Each path below is one point turned by a fixed rotation once a step. After each direction that follows a path, write how fast that rotation turns it, in degrees per step (0 if it stays still).
Each turn is a multiple of 5 degrees from 10 to 175, or 0.
Each row of a path follows its step; steps can be skipped.
path 1
step 0: [ 20  13  17  20  -1   0   9   8  36  11   1  11   2 -13   8   9 -27 -12
 -39   1  25 -20 -41  13   1  -1 -11  -9   0  16   6 -21 -12  10 -11   3]
step 1: [  9  -9  21  30 -15 -17   0 -17  31  -5  18 -10   8  -2  -6  31 -14   1
 -33  -1  18   9  12  14   6 -11  25 -22  21 -11  21 -10 -10   6   5  20]
step 2: [ 19  11 -11   0   2 -27   6  16 -12 -30  11 -18 -16  15  -9  37  -1 -10
 -13 -13   9  23  23  12  -2  -2  32 -18  18  22  28   6   5  -2  -5  -5]
step 3: [ 22  29 -16 -18   4 -29  -2  28 -16 -22 -18   2 -11  -4  -7   9 -10 -43
 -11  -3  26  -6 -12  -4 -18  -5   0  -6   6  19  -8  -6 -13  -6 -17  24]
step 4: [  7  34 -10  16   0 -22 -23 -13  12 -10  -6  16   2  -4   2   1  -5 -11
  -4  22  10 -12 -12  -6  19  -5   3 -11  22 -13 -21 -23 -23 -15 -14  51]
step 5: [ 21  37   9  32   9 -19  -8 -17  21 -12  10   2 -18  16 -22  15  -7  12
  21  13 -26  11   7   3  29  -1  21 -11  21   8 -18 -20   7   6   3   0]
step 8: [  1  28   7  13  12  10  22  26  21   9 -14   8  12  11   6   0  25   5
 -14   2  -3  -6   4  12  21 -19  -1 -37  25   2 -12 -23  16 -34  15  13]
step 9: [ 22  36   3  11 -10  -1  33  -7  12   6 -27  -3   5 -18 -33   8  -2  19
  -4  -1  -7 -21   3  -5   1 -21  18 -33  -8   7  12   1  33   2  15   5]
step 11: [-17   9  13 -13 -13  -7 -16  50   6  11  -3   0   6   8  -8  19   6 -30
   6   2 -14  17  -1  -3  31  -4  -2 -23  11 -11   3  25   8 -17 -27  17]
Directions:
[  0  -1   5   1   2  13   4  -3  -8  -6   4  -5   6  11   1   2  -3   0
 -10  -6   7  -2   6   6  -2  -5  -1  -5  -8   0  -3  -7   4   0  -2   2]
55
[  3   6  -4  -6   1   9  -2  -7   1   2   5   9  -1  -5  -8  -4  -6   4
  -2  11  -7  -3  -3   3   4  -4   2  -3  -4   2  -1  -1  -1   6 -15   0]
70
[ -5   3   6   1   8  -7  -4  -3 -11  -2   2  -7  -6   7   4  -4 -10  -5
  10   8  -2  -7  -1   4   6   0  -2   1  -1  -4  -7   3   1   4   2   3]
45
[ 2  0  5 11  6  2 -5 -5 -1  9 -4  7  2 -1 -7 11 -6  8  8 -7  0  0  3  8
 -5 -2  0  5 -2  3  4  4 -2  0  3  6]
85
[-10  -8  -1   1  -1   5   4  -7   5   2  -4   4   2  -3   2  -1  -6 -11
   2  -3   8   5  -4  -4   7  -7  -2   6   5  -6   0  -4  -6   2  -4  11]
110
path 2
step 0: [  0   4  -8   8  -2 -23  -1 -15 -21  12  15 -26  17   7  14  12  30   4
 -10   1  -7   5 -13 -12   1 -28  -7  -3   2 -12 -15  -3  22  28   2 -20]
step 1: [  6   4   8  -1  -8  -2  -8 -22   4  -2   0   0   6 -22 -18   2 -11  14
 -20  -3  16   5  26  16  18  13  11 -23 -13 -11  11  13 -43   4  11  -1]
step 2: [  6 -27 -16  -1  18  19   1   1  -1  10 -21   8 -13   4  21  -2   6  -1
   7 -26  11  17 -12   1  -9 -11 -18 -10  18  -2  23   1  13 -31  16  14]
step 4: [  4  12  17  15   8  16  31 -10   2  22  27   4   7   2   4  30 -10  10
   0  -3  -4 -36  -7   0 -18  13  -5   0   6   9  -2   5  -2  15  17 -10]
step 6: [  5 -15  13  -1 -30  17  -7  -6  11  -6   0 -26   7   9  10 -11   5  21
  29 -21   3  18  20 -17  24 -13   0  10   8  18   0   8   0  11  12  15]
step 7: [-20 -16  -8 -24  21  -4  -3  12   6  23  23   9  -7   1  10 -19   1  -5
  -6  -8   7  -6 -13  29  -7  -4  34  -4  -7 -15  20  -8  -7  23  -1  -5]
step 9: [ -2  12   3 -15 -17   5  27 -16  15 -19   0  -5 -14  16   1   7  -5 -22
  -7  -6  25  15  -6   1  17  15 -21 -12 -27  15   8 -12  -9 -11  14 -24]
step 10: [ 42 -10  11  -2  11   0   3  22  13  -5 -23  15   1   3 -16  -1   2   8
  25 -10  -5 -13  16  19 -16 -16   2  16  24   0  12   6   6   5  -1 -20]
step 11: [ -8 -27 -14  -1 -15   1  20   6 -13  11  12  10  -9  11  -8 -14  11  19
 -14  26 -10  -3   1  -3  13  16   7 -14  -6  13 -17   1  34  20  -3  21]
Directions:
[ -4   3   4   3  -9  -4   5   1   2   1   3   0  -1 -14   9  -2  -4   6
   4  -5  10  -1   3   0   4   3  -6   0  -3   6   3  -6  -4   6  -9  -6]
130
[  4  -5  -4  -3   5   2   4   8  -7  -7  -1   1   2   0  -5 -11  -4   5
  13  -9  -3  -2  -3   1   8  -4   4  -6   0   4   4  -7   2  -1  -1   8]
90
[-2  4  8  2  8  0  9 -1 -3  2  3 -6  7 -6 -2  0 -4 -8  3 12  1  2 -8 -9
 -1  0  0  3 -6 -5 10  1  4  5 -1  4]
85
[  0   3  -2   4  -2  13   9  -8   5  -4   6   2  -2 -10   0  -5   4   7
   2  -1  -4   0   1  -1  -6  -7  -3   5   0   6  -6   8   0  -1   7   8]
160
[  4   6   9  -6  -1  -1   5   2   0   3  12  -4  -3   3  -3  -1   1  -4
   3  -3   2  -1   1   5  -2   7   7   1   9   2   6  -1 -16  -3   7   0]
130
path 3
step 0: [ -5 -14  13 -10   3 -20   5  11 -48  -2   6  -8 -19   3 -11   8   1  36
   1  -3  20 -11  -2  28  15   5   0  16  -9   9   3   4   3   9   4 -19]
step 2: [  8  29  17  18   9  21  10 -30  -1 -21  -4 -15   6   5  13 -27  16   8
   8  20  -7   2 -11   6   3  -3  19   5  -6  24 -19  13   3 -12  13  19]
step 3: [-21 -35  11   8  -3  -6  -7  21 -25 -12 -16  -3 -24 -11  -4  -7   0  11
 -20   0  14  20  14   5 -14  17  12   1  12  14   1 -18  -1  25  13   9]
step 4: [ 14   2   9  18 -13  23  -3  22  28  28  22  23   2 -13   8  11   3 -17
   7  13   6  20   6   9  12   9  18   7 -13 -11  20   3  25  -4   5 -15]
step 5: [ 21  34  13   0  29  -2 -14 -11  -8   5  14 -23 -22 -25   3  -8  -2   5
   6 -14 -10  -7  -5   7  11  -3  16   4   9  28 -17  15  -1   4 -23   4]
step 6: [ 21 -25  16  -4  17  -6  10  15  -2   2 -13   4 -21   6 -10   1  -5  -5
 -30  -4  23 -12   5  -2 -27  27   1 -26  18 -15  -3   4 -18  -4  20  17]
step 9: [ 24   5  -8   7  -3 -14   0   2  -7   8 -22  15 -13  30  -6  10   4 -15
 -18   8   6  -4  16  25 -17  11  12  19  23  -7  20  15   6 -21  20   1]
step 10: [-12  20  -4  -5 -27  -5  11   6   3   1  14  15  -1 -14  51 -18  11  11
  -3  -3  19  -8  11   1   2 -10  -4  -5   0  16  -3  26  11  12 -15  16]
step 11: [  2   8   9  15   8   7  14  20 -14  15 -14 -23  23 -23 -12 -14  -1   7
  -4  -2 -18 -13  -4  17  -3   1   9 -24  12 -21 -24 -19  17  20  21   2]
Directions:
[  7  -8   4   0  -1  15   6   5   4  -4  -1   8   0   7  -4  -6   4  -2
   9 -12  -5  -8  -2   5  -2   2  -2   2  -1  -2  -3   2   3   2   1   1]
155
[  4  -1  -3  12  -4  -6  -5   3   1   6  -2   6  -8   0  -9  -8  -1  -1
  -9   0  -3  -7   2  -6   1  -4  -2  -4  -1  -6  -3 -11  -2   5   4  -1]
140
[-4 11  4  6  7  4  1 -3  7  2  3  4  5 -4 -1 -8 -3  9  4 -4 -6  5  5  0
 10 -6 -9 -6  4  5 -4  1  0 -5  1  3]
125
[  4  -4   2   0   6   6  -6   4   8   0   3  -2  -7  -8  -2   9  -1 -11
   0  -3  -3   6  -2  -7   9   7   5  -7   0   5  -3   3  -9   5   2   1]
40
[ -1   2  -8   6  -3  -2  -2   2  -5   0  -4   4  -3  -8   2   0  -8   2
  10 -10   1  -2  -2  -1  -8   0   0   3  -1  15   8  -4  -7   2  -7   4]
155
[  1   3  -4   9   4   4   7   7   1   3  -6   0  10  -2  -6   4  -6 -10
  -2   0   3   5   7  -2  -7   9  -2   0   0  -7   4  -3  -1 -13   2  -1]
140
[ 1 -8  6 -3  9 -3 -2 -1 -2  8 -5  5  7 11  1 -3 -1 -3  1  2  6  1  7  5
  4  2 -2 -5  9  6 10 -3 -6  7  0 -4]
125
path 4
step 1: [  3 -31  -2   8   3  22  15  12  -7 -18   3  -2 -29 -26  -1 -36   3  13
 -14   2 -27  -4  -7   5  -1  13  -6   5   5 -18  -3 -29  25  20 -22  28]
step 2: [  5   7   0 -17  -5  21 -20 -22  37 -20  11  21  -7 -12   2 -18   2 -25
 -13 -13  13   3   9  -7 -38  11  20 -18 -25  21  10  14  -3  12 -21 -10]
step 3: [ 24  17 -11  21 -15  10   7  18 -12 -17  34   3  25   4 -18 -17 -29   5
  -4   6 -22  32  18  -7  13  -3  23  -9  -9  -5  -5  14  -8 -16  10  26]
step 5: [ -6   1  34 -17  -5   4  31 -11   4  -4 -16  16   5  -6   1 -35  -3 -19
  -4  20  -5  28  -3  -3  26 -10 -22   0 -17   8 -34 -12 -17 -19 -16 -16]
step 6: [  3  20 -10  -9  -6 -10   2 -12 -20  -8  -7   5 -10  -6  40 -23 -21 -11
  11  10 -22 -16   8  17  -3  35   3   8  -1 -26  34  21 -22 -14   8 -13]
step 7: [ -2 -17 -14  18  -6 -10  13   6  24  12 -12  22  29 -20  -1   6 -18  30
 -13 -20  -8   4  31  -6  10   2   2 -11  12   3   3   0  -4  -6   2 -53]
step 8: [-40   1 -14 -17  10  10 -13  21   6  23 -12  16  -3 -17 -19  -8  16  -1
  23  25   4  19 -21 -17  13  -4  -7 -19  16 -27  13  16 -21 -14  22   8]
step 9: [  1 -20  10  19  11  -7   9 -14 -13 -24 -23   3 -28 -27   7   0  15   5
 -20  11  -4  -2  40  -3   2 -10 -31 -18   7 -18  18 -26  -4  15   2  20]
step 11: [ -7  -3 -19   5   0  17 -29  15   7 -18  14   7  19 -13 -19   9 -25   0
 -13  -3  -7  39  25  32 -22 -10  -5   4 -24  -2  16  10 -13   1  -5  23]
Directions:
[  5   3   2  10   6  -3   3  -3 -13  -6   3   2  -4  -3  -1   6  -8   0
  -1  -5   2   4  -6  -3   5   6  -1   5  -4 -11   7   0  -4   6   5   3]
130
[ -2 -10   4  -4  -5   2  -7   3  -2   9  -3   9  -1   3   4  -2  -3   4
   1  -2  -1  -2   3  -6  -1  -5  -3  -7   2  -5   2   1   0  18   8   3]
40
[-7 -8  5  2  2 -1  5 -6  0 -3  0 -2 -1 -4 18 -4  3 -4 -5  8  6  0 -1  2
  2 -1  3  8 -1 -4 -5  5  3  6 -8  4]
85
[ -5  10  -3   4   3 -11  -7  -1   0  -2  -3  -3   7  -4  -8  -5   2   2
   2  11   1   0   0 -12   5  -7   0   7   4   1   0  -3   5   8   0   1]
85
[  1 -11  -3   4  -2   0  -3   2  -5   2   0   2   0  10  -7  -7   1   1
  11  10  -5   0  -5   6   6   0   8   3  -2  -2   6   1  -7  -3  -8   6]
145
